Rotation paths and how fast each direction turns (deg/step):
Each turn is a multiple of 5 degrees from 10 to 175, or 0.
Each row of a path follows its step; steps can be skipped.
Path 1:
step 15:   64   -6 -216  160  -71  330  105  126  223 -121   74   -8  206  131  -66  -55   91  -35  -53   -5 -161   53  498 -137  105    3  -13  -55  197   45 -126  -64 -411  -32  -55  114  291 -154   -8  151  -69 -124   19 -105  104   84  312  154 -108  -53  107
step 19:   47  -53 -108   87 -275   80 -266  105   -1  223  -82 -226  233   48 -172  234 -210 -105   42   94 -140 -356   75 -107  -63   31 -165  -76 -167 -117  -91  -26  132  183    7   42  -31  -74  -59  104  275 -182  -73 -282 -103   89 -129  181  -31  185  345
step 24:  128  171 -264 -150   -7  357  -69  227   56 -111   13  296  329   42   72   36  134 -128  -41 -110   -8  201 -105   19  -69  127  -34 -332 -177  127  115   48 -218  -66  -76  -63   18   47 -277  148  -64 -261  208  201  -54  -74   27 -208 -143    0  155
step 29:  192  216  299  179   63 -181 -144  105  108  154  -82  122  205   47  408 -113    1  -81   59  116   38   94  176  127 -140   99  227   80 -160  -94  220   36 -122   29  -27   -7  178   11  -35  -72  243  171  -46 -277 -141  -49   12  124 -343  132 -196
step 30:  151  120 -412   68   -7   45 -268  -18   32  -24 -239   96   -4  167  146 -206  209  199   49  224  234  243 -135  -96   -4  191 -257  -24  243  -34   23  158 -111  -14  -34  152  176  -55  145  197 -256  -65  -63 -111   53  236  -49  -83  120  153   23
step 31:  -53  259 -323 -263   67   71  222  175   11 -130  158 -109  187  -57  102  -36 -182  233   34  124  126  -30 -112   60 -240   64  -75  185 -205    7  -16 -272 -270  190 -203 -216  220 -151 -120  -21  238  104  113   41  157  -64   62 -104 -241   -5  -53
step 38:  265  -13  -87   87  113  -83   61 -222   -9  131   21  -10  -18 -136  166   49  -55  -40  -45    9  164  -14 -134   46 -258   34  -73  129   86 -121    4 -105 -360  117   87  143  438  -80  -72  389 -314  147  148  -31  -27  104  125  176 -312  -10 -193
step 42:  344   83    5  164  -51  218   92 -202 -203   31  -64 -195   54  159  127  288   78 -103  403  -14 -127  -73   90  390  -84  -87   28 -138   -6 -229   81  125   33   56   -9  -48 -106 -270 -309   65  -97  -35   -3  -97  130  -93  -70   43  121  218   -6
step 47:  302   74 -115  134 -228  111  129  206    8  -80  -17  143   24  222   48 -152  223 -127 -180  -70  107   18   21  220  122  190  -58  256   65  226 -123  -39 -375 -102 -257   14   89 -217  153  228 -134  154  130  -69  -86  220  231  -31  130  -48  -13
 -39  -12 -102   32  -49   72  111   41   -4  -47   36   37   17  -26  -25   10   32  -73   40  -73   43   49    7  -29  -16   94  -16   45   42  -26   68  -30  -38  -18   49  -81   18  -15   38  -42  -27  -11   64  -10   13  -16  -42  -22   -7  -48  -23 | 45
  1  -2 -35 -52 -46 -79  31 -17  63 129  11  38 -21  -4  14 -42  62  38  -3 -36 -39  47 -23  57  33   9   8  22  23 -19  -6   4   1  69  53 -31  41 -56 -41  39   3  88  39   4  -3  13 -31 -16 120  74 -45 | 85
  -1   -3   74  -26   38  -43   63  -36   22  -25  -64   61    5  -34   -9   33   14   21   14   54 -122   27    2   27    5   91  -23   58  -17   35   60  -10  -47   79  -48   46  -74  -53   25  -43  -16  -92   47   -9  -51  -26   36   12   21  -26    9 | 100
 38 -89 -13  20 -17  23 -44 -18 -20 -44  87  12   7  48  12  26   3   2  65  42 -68  61  33  70  61 -45  25  91  91  78   5  27  12 -37 -52 -14  45  36  14  13 -39 -65 -37 -39  47  63 -33  -7  39  23 -37 | 145
 -33   19 -102  -10   12   44  -35   33   87  -25   10  -94   32  -27  -59  -33  -94   54  -39  -18  -20  -16  -63   68   24   15  -22   75   77   17  -56  -28  -13   15   -5   42  -27  -45   53  -44   59    9  -63   32  -36  -60   -8    9   28  -18   11 | 85
 55  89 -34 -19 -57  -3 -14 -30  68 -51 -16  80   9 -45 -63 -11  56 -62 -86 -10  -1  -6 -34 -85  -6 -70  13  35  12  80  47  44  41 -59  18  56  -7 -65  26  27   5 -33 -12  37  41  55  28 -41  29  23  42 | 170
Path 2:
step 3: -101 -271 -206  -95   73  -74  194   23 -142  235    2  204  176   20  -33 -230 -115  -68 -123  -78  133 -105  -37  147  -55 -120 -194 -291   -6 -126  184   -4  117 -289   77 -109    8  294 -103 -219  166 -112   99  137  -93  -74  -10  -79 -114  199 -152
step 8: -193  199   25 -212   42   85  212   25    4 -171 -192 -149  256  -16 -201    7  189  -92   27   -6 -103 -244 -171  133  -17  252 -161 -180  103  129   66  235  -55  161  218  -10   28  199  -36   78  344   -8  205 -160   79  -62  121   74  145   50   25
step 11:  207  141 -178  -91  -50 -143  -19  -97   37 -145  110 -180   57  -88   81  101  -40  -21  -36   56  134  126  -53  191   83  -29 -118   97 -305 -173  227   81  -48 -110 -114   74  309  164   99 -104 -206  -41  204  -10 -251  223   54  267 -262 -202 -103
step 19:  116  -77   38 -327  288 -219   82   72  -72 -185  -18  122   69    7  219 -173  -28  -34   37  132  194  -35 -330 -169  218  128   14 -127 -103   67   98 -104  234  -96  197   29 -137 -157 -161  -90   68 -196  -91   88 -106   13  133  123   89 -208  116
step 27:  -84 -185  -11  -63  158 -114 -332  109  139  150 -137 -133  -95 -132   98  239  -34   67  264  135  -55  161   96    6  243  -54  160   97   14 -234 -251 -109  -65  -96   51  -30  152   14   79  -96  -55   86  -69   84  -14 -255  276  157  -97 -310  -75
step 34:  -84   13   96  249 -163   91 -261  -71 -218  205  -42  -84 -185  -73   48  223  -81   23 -145  -87  127 -278    5   97  -81  -33  -28 -238 -323  -46   39  123  289 -209   -7  103 -143   80  -71 -203   10   96 -201   -4  113 -122 -172 -155 -119   49 -171
step 40:   69  288  -63   21  -98 -204  -28   49 -189  -95  102   74  129 -332  -30   16  218  -30  109 -191  117 -178  128  -42  -44  -89  -67  -78 -265  -36   48 -188  144   47  -27   30  291 -228 -345  -52  -50   35  228 -184  216  -65   47  -54 -145  -38 -145
step 41: -104  -98  -64  -30  -88  195   39  -27  124 -120 -258 -185 -228   72 -185 -380  -41  152  134 -163 -200   14  118  177   40  280 -101 -188   73  -92  -53   22   66  144  235 -138 -140   36  -15  160 -105 -215   83  -22  -98 -162  -68 -122   24  101 -258
step 43:   -7   -8   70  113  -20   97  -66   29  125  191 -368  -26 -245  -87   52  269 -200  289 -168   30  -26   27 -158   -2 -114   91  -24 -114 -227   17  190 -165 -206  197   61   -4  -22  304   -2  -10   90  179  181  225   73 -177  -45  -37 -189  -41   -1
 -45 -120   26    3   18   40  110  -30   21   -3   63    0   23   47   -4  -68   15  -45   17   70   22  -13   -2  -40  -17   61  -26  -39  -26  -27   45   50    1    9   87   80  -13  -54  -25    2   14   16    2   72   17  -59    6  -50  -25   30   84 | 160
 -40   23    4   19   11   96   23    7  -18    4  -17   39  -96   82   34   47   32  -93  -17   -1   -3 -107  -65   15  -34  -50  -35  -47   20   25  -19  -53  -62   19    5  -45   45  -56   34   46  -46   37   25  -34  -79  -54    0   23  -11   54  -24 | 175
  59  -72   -5   24   21  -19  -68   66   14   46   -7   23   26   -3   21   63   19   68  -74  -17  -49   -3   42    9  -10  -75  -27  -28  -25   13   54   14   -6   64   54   -1  -40 -106  -98  -33   27  -29  -48  -16  -33   -8   58   74   -8   74   30 | 120
 32  11 -38   1  -7 -22  93 -30 -75  58  58  43 -79   7 -50  22 -41  55  77 -66 -55 -11  14 -41 -14  22 -28  29 -34  55 -63  63  18  29   4 -21  63 -12  53 -78  71 -14   9   0  14 -67  72  47  34   0   1 | 80
-26 -71  16  50 -28 -39  -8  49  -6 -34 -14 -48 -52  13 -27  59  61 -30  41  19  45  21  78 -83  77  -2 -57 -25  18  14 104  23   4  -4  12 -62  20   4 109  18  15  -7  54 -26  23  72 -32  63  62   7  34 | 115
-63 -25  14   7  38 -27  25   2  78 112   0 -22  -9  30  26 -59   1 -12 -69 -67 -37  -6   2 -57  -2  19 -24  54 -14 111  20  86 -47  13   0 -38 -19   0  -9  77 -35 -24  12 -42  54  45  17 -31 -66 -46 -87 | 140
 -13   44   86    6   23  -60  -27  100  -60  -45   17   46 -110  -48   43  -28    6   93   30   59   55  -72  -18  -28  -40   30  -21   66  -31   69   49   -9   31  -21   -2  -23  -29    7  -54    6  -13   69    1   47   14   -6   -7  -47  -30   26    6 | 120
Path 3:
step 2:  -63  -68  -66   38  -18  218  219  -74  -97  -21  148 -146  299 -280 -127 -207  -59   84    7  -65  126 -131 -295    9  190  -17  156 -164   10  -64  162  159   47  221  -66 -245  165  -87  119   53  115 -161   10  -38  477  -66 -153  -62  -82  -88 -186
step 3:  113   52  -40    6  161  124  -22  -56   73  -44  120   25 -136  155  175  200 -112  287 -102 -145 -116  -64  228 -236   56  -24  169  -82  -28   50   19    7 -433 -103  136  -74  -85    7   65  110 -169 -327   38    1   42  425   -9  110 -104  373  -36
step 5:  -24  -48  120  169 -358 -204    9  -17 -216  -63 -168  -60  -93 -154 -113  -86  -87  -46 -115   56   -9  124  -57   10 -108 -104  118   82 -168   74  414   37   88 -136   21  -10  -61 -339  145  -75  179  -64 -185 -177 -142   35  324    1   63 -290 -224
step 8: -185   67 -128  -10  -69 -101   57  123 -112  159 -183  281   22  -29  -82   61   60   21    1   -1 -126  -37   25  -41  231  133  222  226  339   16   45 -239  205 -248 -325   86  -62  -32  427 -115 -282   33 -153   12   80  -23  -87   -8 -246   -9   31
step 20:  121 -136  -39  163  -45  222 -111 -210 -101 -240 -113   36  -65 -183   75   33   68  -13  -43   46  -27  244  -58 -117   79 -133  198 -167 -209 -283 -137 -178   93 -156  -98   88 -101 -154  159  -53 -305 -243   36  -20  110   92  445 -148  -83  144  -75
step 28: -346 -188  -58  -27  209  -62   88  -30 -158   15  -15  -83 -123  -80  -10  192   43  -47   -4 -314  101  197 -114  -26  123  -92  -91 -123   64  -77  254 -139   15  -66   25 -292 -158  104  141   41    9   -3  -13   44 -118  290  187  109  401 -189 -317
step 33: -134 -153  -61  -51   46  114  197  170 -242  202 -156  261    6 -319    8  -86  -28  -40 -106  126   82  -28 -117  413   25  -94 -145   73 -243  115   33   20  152 -214  243  -67  260  -68  -16  -69   94 -111   54 -214   68  -75 -255  141  -59  234  106
step 38:  224  138 -175 -248  -12  -71   35  -67   11 -111  238  264  -57   13  -17  -14   54  -55  259   84   81  139   76   52 -246 -180  173   -2   97 -220 -232 -204   54   69  -24  163  194  166 -203  199  124  181 -119  -84  118  -13  153   95  367  177  116
step 39:  -32 -105  -42  226 -261 -308  -21  201  137  157 -257  -58  -71  101 -147  117  139 -170 -101  -13  -65 -300 -271  160  101 -135  -49  -75  402  -80 -177  130  -11  110  176 -134 -224   33   97  188 -181  168  -34  -95  -29 -132  -76  -46   36   68   84
  -7   79   55   39    8  -24   25  -82  -44   23   49   30  -70   70  -40   67 -116   21  -55    2   22  -20  -52   29   73   -5  -45  -33   43  -89    7   10    0  -21   14   79  -32   56   34    0  -51  -50  -10  -60  -11  -25   -5   12  -36    5   17 | 70
  21   17   85   36  -56   70  -45   16  -17  -57  -56    1   73   50  -24  -33  -62  101  -53   55  -45   24  -18    6  -49  -59    1  -46   27  -10   10   40   49   41  -60  -77 -105  -41   12   21   31    0   31   39   35  -37   33   21  -12   -7   22 | 145
-10  28 -16 -68  63  16 -16 -37 -39  25  97  46  25  60  28  57 -19  21 -27 -21  38  23  30 -23 -66  51  64 -26  26  16   9 -17 -83   3  50 -82 -93  82 -68 -66  58  14  22  55 -32  14  19  -6  47 -25  -3 | 115
  52   11  -29   -2   -1   19  -47   60  -32   53  -19   33  -12  -42  -19   21   92    0    3   86   14  -47  -30   15   11   -7   -6  -31  -95  -43  -16   33  -39  -87   33  -37 -108  -14    0  -37  -18   -5  -74  -14  -55   24    1   52 -113   39   43 | 170
-37   3  58  -7 -60   0  70  31  29  -1 -54   3 -36   7   4  27  22 -48  30  33  21 -17  81  70 -67 -37  53 -46  31 -78  12  40 -35  48 -91 -21  66  91  20 -97 -28 -22 -34  46 -43   6  43 -11 -36  21 -50 | 95
 24  -9 -17  33  54 128 -31  93  49 -55 -38  44 -39  20 -48  23  14 -21 -47  -7 -31  13 -32 -43   4 -24   8  35  22  11  35  41 -32   7  -6 132  29  90 -94 -15  67  10   2 -21  23  20  43  17   5  20  47 | 125
-13  -9  48 100  -2 -16   6  53  33 -56  97  25 -13 -44  40  67 -56   8  37  25  58   0  64 -40   3 -61  22  29  49  28 -39  45  83 -37  45 -59  35 -26 -58 -12   0   5 -46 -28  -3  66 -14  50 -46 -92  19 | 35
  25   77   51   -6   -1   26   15  -42  -10   27  -25   38   52  -85   77   23  -20 -104    2   11  -19   50   10  -44  -30  -42   21   72   38   56   -3  -24  -52  -16  -29   32  -29   14   23   82  -12  -76  -35   40  -35  -67  -16  118   10   33   -5 | 155
Path 4:
step 4:   57   17   45   91   81  174    9    5  -32   25  152   76 -203   91  192 -166 -131  161  -43  -75  254 -149   56  343  328   85 -152  177 -201  175 -109  -26  186 -162 -280   99  -38  -73 -185  202   -7   57   80 -140 -374   85  333 -298    3  206  -38
step 16:  282  291 -206 -145   51 -419  -60  157   74 -156  -61  -97  -21  159 -414  -92 -189   21 -160   46   91  257   82 -202  233  170  -52  -14  108  -35  249   96 -119  -21  -34  -47 -180  116   52  149  139  139   42  138 -228   18  212  -79  221   73  121
step 19: -140  302   88   79   29  -79 -302  110  213  -91  -93 -128    6 -138  -32  -35  -21 -326   12  158   70   69  -92  -81 -231 -147   66 -235 -209 -140  218   -5 -219 -233  202 -109   50 -265  263   87   21   49   75 -151  113   11 -333  183  278  -87  204
step 22:   -1  -16  287 -190  -94 -446  -40 -156  -50  -66  -65   -1 -213  354 -134  233   55 -274 -183 -107 -131 -118   84 -257  125   23  278 -133   51   61   39 -156  -39    1  197   68 -225   48   81   43  194  -44  308  -32 -137  -62  162 -107  113  -81  117
step 29:  -57  284 -217  -54 -104  -75  159   77 -133   59 -146  -16  115 -159  -83 -290 -337  -90 -212  194  205   -7    9   -8 -324  220   32  251  162 -287 -233  -21  192   46  -23 -105   84  239   73   54  -58  -91 -112  -43 -240  148   95  205  128  172 -165
step 33:  115  -74  188  -66  -77  -71 -135  342 -182 -160 -117   54   93 -177 -227   11  -33  208  200 -226   17  -78   29   82  123  238   83 -195   78  158 -272  -81  173  -70   45 -198 -213 -155 -150  188  149 -248  230  -91 -182 -186  163 -263  -59 -307 -116
step 37: -121   86 -483  245   10  146  160  258  -95  390   63  162   71 -111  161 -141   61  236 -131  154  -46   93  -67  205   68  -68 -193   59   11  -71   97  142    5   84  188  -30  176  122  339  263   -8 -195   63   84 -210  -49   18   31 -229  -81  -92
step 39:   52 -311   24 -316  148 -110   55   95  -11  108  -41  109  185  100  -42 -248 -113   34  -83 -286  -55 -363  289   97   82  172  116 -117   27  111 -183   95   61  -95  209  -34   23   73 -339  199 -231   92 -181  -38   85 -111   83 -430   82  -46   28
step 47: -340 -398  -27 -150   92   45   95   20  218   55   78  194   29 -224   92  120 -117 -312 -196 -254   41 -108  206    4  127  -95 -260  208   57   -4   41    7   14 -239 -155  333   24   87  -39   32  165  162  -51  227  -44 -227   87 -106   40  178  199
-85  12   6  67 -38 -51   1  -3  18  -4  61 -29   0  -3 115  72 -76 -70   8  -2  36  -3  16  34  81  34  -5 -25  26  38 104 -52   3 -21  41  13  -4 -16 -77 -31 -81 -15 -21  52  75 -18 -15  29   1 -10 -31 | 170
 -23  -67  -28   58   -2   37   40  -24   31   39   34   48  -44  -79    4   77   22   24  -46  -24  -98   30  -78   33   31   12  -75   47  -68   58  -27   41   15  -48  -33   37 -119  -13   31  -17    6    6   -1   11  -16   24   -9   27  -83  -14  -28 | 110
  98   67  -23  -10   63  -49    1   24  -67  -14   44   46  -45   43   12   80  -20   59   38  -63  -29   51   22   20  102  -39   25   21  -21  -54   26    5   63   42   65   38   -1  -22   12   26  -19   -6    6   43  -58   34    0 -100  -12  -58    8 | 65
  -2  -21  -22   10  -69  -47  -54   11  -16  -25   34  -57 -129  -23   -9  -12   29   57  -32   71   36  -15   49   -7   30  -52   56   74   14  -26  -20  -28  -26  -70   10  -62  -31    7   11  -10   56   82   35  -14   51    7  -30   10    6 -120  -43 | 135
   3  -88  -46   12   -3   19   51  -44  -17 -120  -33   51  -89  -10  -75   17  -25  -64   12  -24   24   -8   26   23   36    6   -7  -73   33  -25   33   17   13   49   46  -56  -23   -8   50  -31  -17   -3   51  -10  -23   89  -55   87   60   38   27 | 10
-13 -55  11  81 -22 -10  24  56 -24  15 -81  55  28  27 -11 -87  31 -72 -37 -11  40  52  86 -31  63 -11 -64 -14 -21 -32 -16   9  22 -89  70 -12   3  -4 -27  59 -18  47   1  17 -72 -19  89  -4 -48  -7 -59 | 175
